128 stands for zero in the data rows.
Every row has a hidden score. In each pair, how much higher is the second row's than the first's? 15 means about the same, 30 much higher and 0 much lower. The score is a weighted sum of the row's numbers plus the product of two more (or one squared), each taken from its middle value.
[135 120 109  97  84 105  84  69  62  58  58  56  55  54  54  54]
[134 120 109  97 112 102  81  66  59  81  72  69  67  65  64  63] 21
[133 120 109  97 109  98  79  79  65  76  68  76  76  70  69  67]
[133 120 109  97 107 129 109  94  86 101  99  89  95  87  94  88] 23
[132 120 109 134 116 123 104  94 117 105  99  94 104 102  95  99]
[132 130 114 130 123 117 110  90 109 107  98  92  97  97  96  93] 11
[131 129 114 127 120 129 121 102 117 114 114 111 103 115 114 108]
[131 128 113 124 116 123 124 113 109 114 112 121 118 111 120 119] 20
[130 127 113 121 123 118 117 106 102 108 112 113 110 110 112 116]
[130 127 125 119 119 113 111  99 100 101 104 105 103 105 105 108] 12
[129 126 123 116 115 127 117 111 107 110 111 111 108 110 110 112]
[129 125 122 117 112 121 111 104 103 103 103 104 101 102 103 104] 14
[129 125 133 123 118 116 106 110 104 103 104 103 102 104 102 102]
[129 124 131 121 126 114 108 104  98 107 103 102 102 102 102 103] 16
[128 124 129 119 123 111 114 101 108 103 102 104 101 107 104 104]
[128 123 127 117 119 107 108  95 100  96  96  97  96 100  99  98] 15
[128 123 125 115 123 110 110  97 101  97 103  98 102 100  99 101]
[128 123 123 113 119 106 105  91  95  90  96  92  96  94  97  95] 13
[128 122 122 111 132 119 116 103 110 104 108 102 105 102 105 103]
[128 122 124 113 127 114 114 100 102  97 103  99 101  98 100  98] 14
[128 122 123 112 146 133 132 118 131 124 126 119 120 116 118 115]
[127 122 121 123 140 127 124 123 121 117 117 121 115 117 113 115] 11
[127 121 130 118 125 148 136 141 131 140 132 138 132 130 133 130]
[127 121 128 116 121 140 128 131 122 129 144 135 140 134 138 134] 10
[127 121 126 114 117 133 121 133 124 130 133 127 141 135 139 134]
[127 121 124 113 114 127 115 124 115 121 123 118 131 125 129 125] 15
[127 121 122 134 122 121 109 116 120 113 125 117 121 122 120 129]
[127 121 145 133 133 139 127 124 115 125 128 121 128 123 125 126] 21
[127 120 141 130 128 132 159 144 164 154 152 156 148 148 142 147]
[127 120 138 126 124 126 149 134 152 142 141 144 137 137 142 138] 9
[127 120 135 123 120 120 140 125 140 131 130 134 131 127 135 131]
[127 120 132 121 119 115 132 117 130 122 123 124 126 121 126 124] 15
[127 129 130 127 115 111 124 118 120 121 115 115 117 118 117 118]
[127 128 128 156 152 148 143 129 128 140 138 138 136 130 130 131] 18
[127 127 126 150 145 140 135 154 150 150 169 163 160 158 150 149]
[127 126 124 145 139 148 142 143 157 152 155 150 158 155 153 165] 20
[127 133 128 140 140 140 141 133 145 147 144 144 146 148 144 153]
[127 131 126 135 135 133 132 124 134 136 133 133 135 137 134 141] 14
[127 133 133 132 133 129 128 123 124 128 129 126 126 129 129 131]
[127 132 130 132 132 127 124 121 121 122 123 123 125 126 124 125] 14
[127 131 131 129 128 124 120 113 115 115 117 116 116 119 119 118]
[127 130 129 149 146 142 138 133 132 131 129 128 127 127 126 127] 16
[127 129 127 143 140 141 137 131 148 147 144 141 140 139 137 136]
[127 128 125 139 135 134 129 185 181 176 184 178 177 174 169 177] 19
[127 127 123 134 130 127 122 171 166 162 170 164 163 160 157 163]
[127 126 122 131 125 121 116 158 153 149 156 151 150 148 154 152] 10
[127 126 120 127 121 116 140 147 142 138 144 140 139 156 152 150]
[127 125 119 159 152 143 147 137 136 156 162 155 150 154 150 149] 25
[127 124 133 142 134 166 157 163 171 164 169 170 163 168 162 158]
[127 123 131 138 129 156 147 150 158 151 156 160 154 158 162 158] 9
[127 123 128 134 189 177 181 183 174 196 184 184 185 178 179 182]
[127 123 126 178 178 169 172 217 206 206 203 191 203 194 193 194] 28
[126 122 138 170 169 172 170 200 189 200 187 184 186 179 185 179]
[135 120 109 119  98  83  71  55  49  47  47  46  46  46  47  46] 10
[134 120 109 116  97  82  69  90  75  71  85  75  72  71  70  68]
[133 120 109 114  95  81 110  87  80  91  82  78  75  94  87  85] 11
[133 120 109 113 118  97 104  85  76  85  96  86  83  91  84  82]
[132 120 109 129 114  97 100  99  86  97  90  83  90  97  90  88] 22
[132 120 109 126 111  94 128 108 100 120 111 103 108 112 105 111]
[131 120 109 123 109  92 121 102  93 111 104  96 102 104  98 105] 14
[131 120 109 120 106  90 126 106  98 113 106  98 120 112 108 118]
[130 120 109 118 104  88 119 100  92 105  99  92 111 105 101 110] 11
[130 120 109 133 117 103 113  94  86 113 104  99 107 102  98 112]
[129 120 135 129 114 125 110  94 106 105  98 111 104 100 107 105] 5
[129 132 132 129 123 120 116  98  99 101 101 104 105 100 100 103]
[129 130 130 126 120 115 110 102  93  95  96  97  99  99  95  96] 13
[129 129 128 123 117 124 119 113 111 110 110 109 108 104 105 105]
[128 128 126 120 114 119 113 137 134 133 130 126 133 132 131 130] 16
[128 129 124 120 114 114 109 128 126 123 122 119 123 123 122 122]
[128 128 123 118 111 109 104 119 117 114 114 111 115 115 114 114] 14
[128 128 123 116 110 105  99 111 109 108 106 105 107 107 107 106]
[128 127 121 114 107 102  95 105 102 101  99  98 100 100 111 111] 11
[128 126 120 112 105  99 115 105 102  99  98  99  98 109 108 108]
[128 136 130 122 114 104 109 110 106 103 101  99 100 102 107 107] 15
[127 135 128 120 111 100 104 118 122 118 115 111 108 115 118 117]
[127 133 126 127 128 117 108 110 113 110 115 117 114 112 110 109] 17
[127 132 124 124 123 112 103 106 108 104 109 111 108 106 112 114]
[127 131 134 132 123 119 117 104 101 107 110 106 109 111 109 107] 16
[127 129 131 128 119 114 116 110 113 114 110 111 112 110 108 112]
[127 128 129 125 121 110 110 103 105 106 107 104 105 106 103 105] 12
[127 128 127 133 129 124 119 111 105 109 109 111 110 111 108 109]
[127 127 125 154 148 143 147 138 137 134 131 125 126 125 125 125] 14
[127 126 123 148 142 136 138 129 135 132 131 134 131 131 129 127]
[127 125 122 143 136 160 153 145 166 160 155 155 150 153 149 148] 27
[127 125 121 138 131 151 143 136 153 148 145 143 155 151 148 159]
[127 124 119 158 150 143 155 144 164 157 153 161 155 153 151 160] 11
[127 124 141 151 143 157 148 140 151 145 158 151 147 155 150 148]
[127 123 150 146 155 160 151 162 154 150 156 149 158 153 149 155] 16
[127 123 146 141 148 151 154 150 164 160 164 167 159 167 160 157]
[127 123 142 137 161 150 168 159 164 168 167 164 170 166 168 171] 7
[127 122 139 133 154 142 156 147 151 155 154 151 157 153 155 157]
[127 122 136 129 147 135 176 163 176 169 181 171 178 173 172 173] 14
[127 122 146 137 147 137 164 151 175 165 172 164 173 166 171 167]
[127 122 143 133 140 130 154 140 161 152 158 151 159 153 160 155] 14
[127 122 139 129 135 124 144 154 148 161 152 155 149 163 156 166]
[127 140 136 145 134 136 135 143 152 148 155 146 149 151 155 154] 15
[127 138 133 140 173 177 171 174 163 166 164 168 171 167 169 163]
[127 136 131 136 164 166 159 161 151 167 169 162 164 157 157 157] 26
[127 135 148 151 156 157 168 168 161 164 155 163 164 160 161 155]
[127 135 144 147 149 149 157 157 159 152 153 150 152 154 149 151] 14
[127 133 140 142 143 142 147 145 146 144 149 149 149 145 146 145]
[127 141 142 147 146 144 143 144 145 146 142 145 145 146 141 142] 15
[127 139 139 142 164 169 167 167 166 164 162 162 161 159 155 158]
[127 137 154 160 157 159 175 177 174 175 171 166 164 164 162 161] 13
[127 135 150 173 176 187 190 184 186 196 194 187 185 181 177 175]
[127 134 158 165 171 188 189 197 198 192 188 192 191 186 183 180] 10
[127 144 153 166 171 176 188 186 193 191 183 180 183 183 177 176]
[127 142 159 169 175 182 185 188 196 193 194 189 183 181 182 181] 17
[127 140 154 162 166 171 172 173 180 178 179 174 168 166 168 167]
[126 138 149 155 157 161 161 160 166 171 171 172 171 172 174 172] 11
[135 120 135 114 102  88  75  60  53  51  51  49  49  49  49  49]
[134 120 132 113 120  98  85  70  63  59  59  57  56  55  55  54] 14
[133 120 130 111 116 125 105 111  96 106  95  90  86  84  81  80]
[133 120 128 109 113 119 100 104  90  99  89  96  88  95  88  86] 8
[132 120 126 108 110 114  96 119 104 113 103 107 115 107 113 107]
[132 120 124 134 116 117 100 111 105 105 117 107 112 105 109 115] 11
[131 120 136 130 121 126 108 107  98 110 109 105 114 106 111 107]
[131 131 133 128 122 120 115 101 100 102 103 102 106 107 104 105] 6
[130 130 132 126 126 118 110 107 105  99 100 101 101 101 104 105]
[130 129 129 133 127 124 117 112 109 107 110 108 103 103 105 105] 20
[129 128 127 130 123 119 111 105 102 101 102 101 100 100  98  98]
[129 127 125 126 119 114 109  99  99  98 100  98  97  98  98  98] 14
[129 130 124 123 119 109 105  97  93  95  94  95  94  94  94  94]
[129 129 122 121 116 138 133 122 123 122 118 116 115 113 113 112] 25
[128 128 121 138 132 132 125 114 132 130 125 124 123 120 119 119]
[128 127 130 133 127 126 119 117 123 120 124 121 118 118 117 115] 10
[128 127 128 130 123 145 138 135 138 134 136 131 132 135 133 135]
[128 126 126 126 119 137 130 125 128 124 126 122 123 126 123 125] 15
[128 125 124 123 116 131 124 117 119 117 117 129 125 127 128 126]
[128 125 123 130 122 125 117 109 119 117 116 120 117 118 124 122] 15
[128 124 121 127 118 119 111 103 111 109 108 111 109 110 116 114]
[127 124 120 124 115 114 106  97 104 101 101 104 101 102 108 107] 14
[127 123 133 124 118 118 108 105 101  99 106 103 102 105 103 103]
[127 123 131 146 136 140 130 121 124 118 121 116 114 118 115 114] 13
[127 123 128 141 144 133 135 145 137 143 136 131 132 128 129 126]
[127 122 127 137 138 127 128 135 127 132 126 129 124 122 123 120] 14
[127 122 125 133 132 154 143 142 150 151 144 144 150 144 146 141]
[127 122 123 129 127 146 134 132 139 140 134 133 138 138 135 135] 13
[127 122 143 132 131 138 130 144 135 136 141 139 134 134 138 137]
[127 121 139 129 141 131 125 134 125 139 131 131 134 133 129 130] 15
[127 121 136 125 135 125 118 133 124 139 132 140 135 133 140 136]
[127 139 133 140 130 135 126 124 132 129 137 129 136 132 130 136] 11
[127 137 131 151 156 147 151 138 144 138 139 143 138 143 138 142]
[127 135 129 146 149 139 142 182 185 177 188 186 178 180 171 173] 25
[127 134 127 141 143 132 146 168 170 163 173 171 164 173 173 168]
[127 132 132 137 137 133 137 156 157 156 159 158 156 160 159 159] 21
[127 131 137 136 133 134 132 144 145 150 149 147 149 149 148 151]
[127 130 134 132 129 127 124 134 134 139 138 137 138 138 138 140] 14
[127 129 131 128 125 121 118 125 124 128 128 127 128 128 128 130]
[127 128 129 125 148 141 141 134 131 132 130 137 135 137 136 136] 8
[127 127 127 122 141 134 132 134 131 133 131 145 143 143 141 140]
[127 126 125 120 136 128 125 125 122 123 121 134 132 133 131 130] 14
[127 126 124 133 130 122 118 125 121 121 125 125 122 123 131 130]
[127 125 144 137 133 138 134 124 122 132 128 126 128 128 126 126] 25
[127 125 140 133 128 131 130 120 117 126 124 120 119 126 123 123]
[127 124 137 129 124 125 129 118 132 127 125 129 130 127 125 130] 16
[127 131 134 133 125 120 122 117 122 124 120 120 121 122 120 121]
[127 143 142 143 140 129 125 123 123 127 128 122 122 123 123 121] 10
[127 141 138 152 161 155 154 148 140 138 139 137 138 137 133 133]
[127 138 135 158 165 158 169 172 168 167 162 153 149 150 147 148] 20
[127 137 133 152 157 149 158 221 223 214 224 220 212 214 212 207]
[127 135 135 147 150 146 148 203 204 200 205 202 197 197 195 193] 17
[127 133 132 142 149 148 145 187 187 184 188 190 188 185 188 188]
[127 132 130 162 162 156 163 172 172 169 193 189 184 187 187 187] 4
[127 131 149 155 154 170 168 161 166 175 177 173 184 182 177 180]
[127 130 145 150 147 160 157 154 153 167 168 164 173 171 167 169] 17
[126 129 142 144 141 151 147 143 141 153 155 152 160 158 154 156]
[135 135 115 103  91  76  64  49  43  41  42  41  41  41  43  43] 3
[134 133 128 108  96  81  68  53  47  45  46  45  44  44  45  45]
[133 132 129 122 114  93  80  65  59  55  55  53  52  52  52  52] 15
[133 131 127 121 114 106  98  87  74  69  68  65  63  62  62  61]
[132 130 125 119 111 102  94  90  86  86  88  87  87  87  87  82] 16
[132 129 136 127 121 112 103  93  89  92  91  91  91  90  91  91]
[131 128 133 124 130 119 122 111 107 104 102 100  98 100  99  99] 13
[131 127 130 122 125 114 116 104 100  97 103  99  98  97  96  96]
[130 126 128 119 121 110 110 113 107 112 108 112 109 113 111 109] 17
[130 126 126 117 118 106 134 121 123 118 121 116 118 124 120 123]
[129 125 125 115 114 108 126 113 114 109 113 112 110 115 112 115] 17
[129 124 123 113 111 104 119 124 117 118 113 114 114 127 123 124]
[129 131 122 118 109 103 113 116 115 110 111 106 107 118 118 115] 14
[129 130 120 116 106 135 130 117 115 110 110 119 124 124 120 120]
[128 129 125 120 109 129 123 115 113 107 107 111 116 115 115 116] 14
[128 128 123 117 107 123 116 133 129 127 125 118 133 131 130 129]
[128 133 128 122 115 117 117 124 127 123 121 118 124 126 124 124] 10
[128 132 126 119 112 113 111 116 118 115 113 110 115 117 116 117]
[128 131 132 129 122 112 105 109 109 113 115 112 110 109 112 114] 16
[128 130 129 126 118 108 109 102 104 106 107 104 102 107 109 111]
[128 129 127 123 122 115 112 105 100  99 103 103 105 106 107 105] 12
[127 128 125 125 120 115 109 103 102 103 104 101 100 102 103 105]
[127 127 124 123 117 110 130 122 120 122 120 119 117 118 117 118] 17
[127 137 132 127 125 116 123 125 121 120 121 118 117 116 116 116]
[127 136 132 126 121 114 117 117 115 113 112 112 110 110 109 109] 15
[127 134 130 143 145 137 129 120 118 123 127 124 121 121 120 119]
[127 133 128 138 139 130 128 119 114 114 118 116 117 116 114 114] 12
[127 132 133 134 134 131 124 118 114 111 111 112 111 113 112 110]
[127 131 130 130 137 133 130 128 129 129 126 124 122 119 118 120] 24
[127 130 128 127 131 127 123 152 150 149 148 151 149 148 148 148]
[127 129 126 128 127 121 117 141 139 137 140 139 138 137 139 139] 13
[127 137 134 129 129 125 120 131 137 135 133 134 134 133 132 134]
[127 135 149 152 147 139 138 131 129 141 144 140 138 139 138 137] 14
[127 133 145 146 141 139 140 147 150 146 141 140 138 136 142 145]
[127 132 141 141 142 139 132 137 138 141 142 137 133 133 132 134] 21
[127 131 138 138 136 140 138 134 135 131 137 137 137 138 135 133]
[127 130 135 133 131 133 178 173 177 175 170 171 168 167 164 161] 23
[127 129 136 132 135 130 166 160 166 163 164 160 157 159 157 156]
[127 128 133 142 138 139 155 148 153 162 157 159 155 157 154 153] 21
[127 127 130 137 132 134 146 138 141 149 145 148 145 148 152 150]
[127 126 140 134 135 138 137 131 142 139 141 144 141 144 141 144] 15
[127 126 137 131 134 131 129 124 131 128 133 133 131 135 132 135]
[127 125 134 127 129 125 187 177 185 177 176 172 168 167 167 164] 18
[127 124 134 126 132 122 174 164 172 165 168 160 160 159 156 155]
[127 124 131 123 127 117 163 152 158 152 155 148 173 167 169 165] 14
[127 124 129 121 123 112 152 141 146 140 143 137 159 154 156 153]
[127 123 127 118 119 127 143 131 135 130 132 140 147 142 145 141] 16
[127 123 125 116 116 121 187 175 176 167 165 169 177 170 169 165]
[127 123 123 114 113 144 174 162 162 154 152 176 168 167 161 161] 13
[127 122 122 112 110 194 183 179 169 167 188 204 193 191 182 180]
[127 122 141 132 129 181 171 186 176 173 173 187 178 189 180 178] 7
[127 122 138 128 125 170 159 172 162 159 160 172 164 174 166 164]
[127 132 135 136 125 160 160 159 160 151 147 159 158 160 159 154] 6
[127 131 133 132 132 151 150 147 147 149 148 146 146 148 147 149]
[127 130 130 128 134 143 140 137 136 144 143 142 141 142 141 142] 16
[127 129 128 152 149 145 141 142 152 150 149 146 149 148 147 147]
[126 128 126 147 143 137 151 144 143 162 158 154 152 154 158 156] 19
[135 120 109  97  84 104  82  67  61  57  57  55  54  53  54  53]
[134 120 109 123 103 100  80  65  83  71  69  66  65  63  63  62] 12
[133 120 109 120 101  97  93  71  78  68  66  78  71  69  68  67]
[133 131 114 118 111  95  90  80  74  75  68  74  75  69  68  67] 16
[132 130 124 115 108  98  87  76  74  71  73  70  71  72  68  67]
[132 129 122 114 106  95  84  84  81  80  80  79  79  77  79  79] 16
[131 136 128 120 111 100  91  80  83  82  82  80  80  80  79  79]
[131 134 126 123 115 103  93  82  79  77  82  80  80  79  80  80] 12
[130 133 125 120 112 104  95  87  83  81  80  78  78  78  81  81]
[130 131 123 125 121 109 104  91  90  87  89  87  85  84  84  84] 17
[129 130 122 122 117 105  99 103 102  98 103 103 100 101  99  99]
[129 129 120 120 139 131 121 117 114 109 108 114 114 111 113 113] 13
[129 128 119 117 134 125 114 121 117 112 114 128 126 122 123 122]
[129 127 118 115 129 119 109 113 109 104 106 119 117 113 114 115] 15
[128 127 117 113 144 134 123 116 129 125 119 125 122 118 118 127]
[128 126 116 112 138 128 116 109 120 116 114 116 113 110 115 118] 12
[128 125 116 118 132 122 110 109 111 108 106 108 106 105 108 110]
[128 133 125 115 128 125 116 103 105 108 105 102 104 103 102 104] 20
[128 132 124 114 123 137 135 123 115 128 129 123 118 120 121 119]
[128 130 122 112 119 130 127 115 108 118 119 114 110 112 113 111] 13
[128 129 121 110 116 124 120 108 100 110 111 107 103 109 110 108]
[127 128 124 120 113 119 114 106 105 102 104 103 104 102 103 103] 13
[127 128 123 118 135 127 121 112 108 118 117 114 114 112 112 112]
[127 127 121 116 130 121 114 149 145 140 137 147 144 141 138 136] 15
[127 126 120 123 125 116 108 138 134 130 134 136 133 130 134 132]
[127 125 125 121 121 112 110 129 124 126 125 126 123 125 124 123] 15
[127 125 124 118 117 126 118 120 115 117 116 117 128 125 126 125]
[127 134 127 124 118 121 122 112 117 113 114 112 118 123 120 121] 9
[127 133 125 122 115 155 155 143 141 136 140 141 137 139 135 135]
[127 131 124 119 112 146 145 133 130 126 146 145 140 138 135 138] 13
[127 130 122 137 135 139 136 124 140 140 135 134 129 141 140 137]
[127 129 121 133 130 132 128 122 130 130 125 133 133 130 130 127] 19
[127 128 120 129 125 125 170 164 155 164 159 160 156 154 156 155]
[127 127 119 126 121 120 165 157 148 156 152 152 178 175 167 172] 20
[127 127 118 123 118 115 157 148 139 146 142 142 170 166 159 163]
[127 126 117 120 114 129 147 138 129 135 132 145 156 153 147 150] 8
[127 125 116 136 130 123 138 128 125 141 137 134 144 141 140 149]
[127 125 115 133 125 169 161 147 165 159 154 162 156 153 160 157] 16
[127 124 114 129 121 159 151 137 152 146 142 149 144 141 148 145]
[127 124 114 126 117 150 141 127 140 135 155 148 141 150 145 143] 10
[127 123 113 123 114 142 133 148 141 133 144 137 157 152 146 152]
[127 123 113 120 111 135 125 190 181 170 174 165 181 174 181 176] 23
[127 123 112 118 175 163 151 176 166 166 160 200 190 181 182 177]
[127 122 112 116 166 154 142 199 189 177 177 211 200 191 201 195] 14
[127 122 112 114 158 145 146 184 174 163 166 193 184 183 185 179]
[127 122 111 112 150 138 137 207 195 183 180 205 194 192 210 202] 19
[127 122 111 110 144 131 129 207 196 183 180 201 190 188 222 214]
[127 121 111 109 138 125 122 191 180 169 165 184 175 173 204 197] 16
[127 130 121 109 132 128 117 176 174 164 153 169 167 160 187 186]
[127 129 119 108 129 123 112 163 160 151 142 157 155 148 173 171] 14
[127 128 118 107 124 118 106 177 173 163 153 164 161 154 182 179]
[127 131 127 116 120 117 111 164 163 159 150 152 151 149 167 167] 16
[127 130 125 114 143 139 133 152 150 147 138 160 157 155 154 154]
[127 129 124 113 183 177 171 156 181 177 169 181 176 172 164 178] 23
[127 128 138 134 173 166 175 168 166 163 169 166 162 168 164 164]
[127 127 135 162 164 162 163 187 181 187 179 174 169 173 170 168] 25
[126 126 132 155 156 152 159 173 167 177 175 171 170 184 179 181]
[135 120 109  97  84  70  57  78  62  59  58  56  55  54  55  54] 25
[134 120 109 120 100  85  73  74  60  57  75  66  64  63  62  61]
[133 120 109 118  98  84  99  77  70  84  76  72  70  78  72  71] 22
[133 120 109 116  98  83  95  73  66  80  72  69  80  74  72  71]
[132 120 133 115 103 106  91  72  86  76  74  83  76  74  83  78] 8
[132 120 130 113 101 102 106  86  99  88  85  92  87  82  92  87]
[131 120 128 111 113  99 101  82  93  83  91  87  82  87  87  82] 13
[131 120 126 110 111  96  97  78  87  78  87  82  88  83  88  86]
[130 120 124 109 109  93 110  91  98  89  95  89  94  89  95  91] 15
[130 133 123 120 106 101 104  99  92  95  89  92  89  92  90  93]
[129 131 127 124 113 107 100  93  92  94  91  92  87  90  88  91] 16
[129 130 133 129 123 116 104  97  94  95  95  96  93  95  91  93]
[129 129 131 126 119 111 105  91  89  89  90  90  91  89  90  87] 12
[129 128 128 123 116 107 100 100  98 102 102 100 100 100  97  98]
[128 130 126 123 117 107  99  94  95  95  98  97  96  96  96  94] 11
[128 129 125 120 113 103  95 105 104 104 105 103 101 100 102 104]
[128 128 123 118 111 100  91 112 110 108 108 105 103 102 112 112] 13
[128 128 122 116 108 117 111 105 102 100 101  98 110 110 109 109]
[128 127 120 114 106 112 105 123 119 116 114 110 120 118 119 118] 21
[128 128 123 115 108 108 103 115 113 111 108 106 111 112 111 111]
[128 128 121 113 105 104  98 138 134 130 125 121 124 123 133 132] 18
[127 127 120 111 103 104  98 128 124 120 116 113 118 117 123 123]
[127 128 122 114 105 101  95 120 117 115 112 107 110 110 115 115] 14
[127 127 127 122 115 104  93 112 109 113 112 109 106 104 107 108]
[127 128 125 121 115 105  95 105 104 105 106 104 103 101 100 102] 14
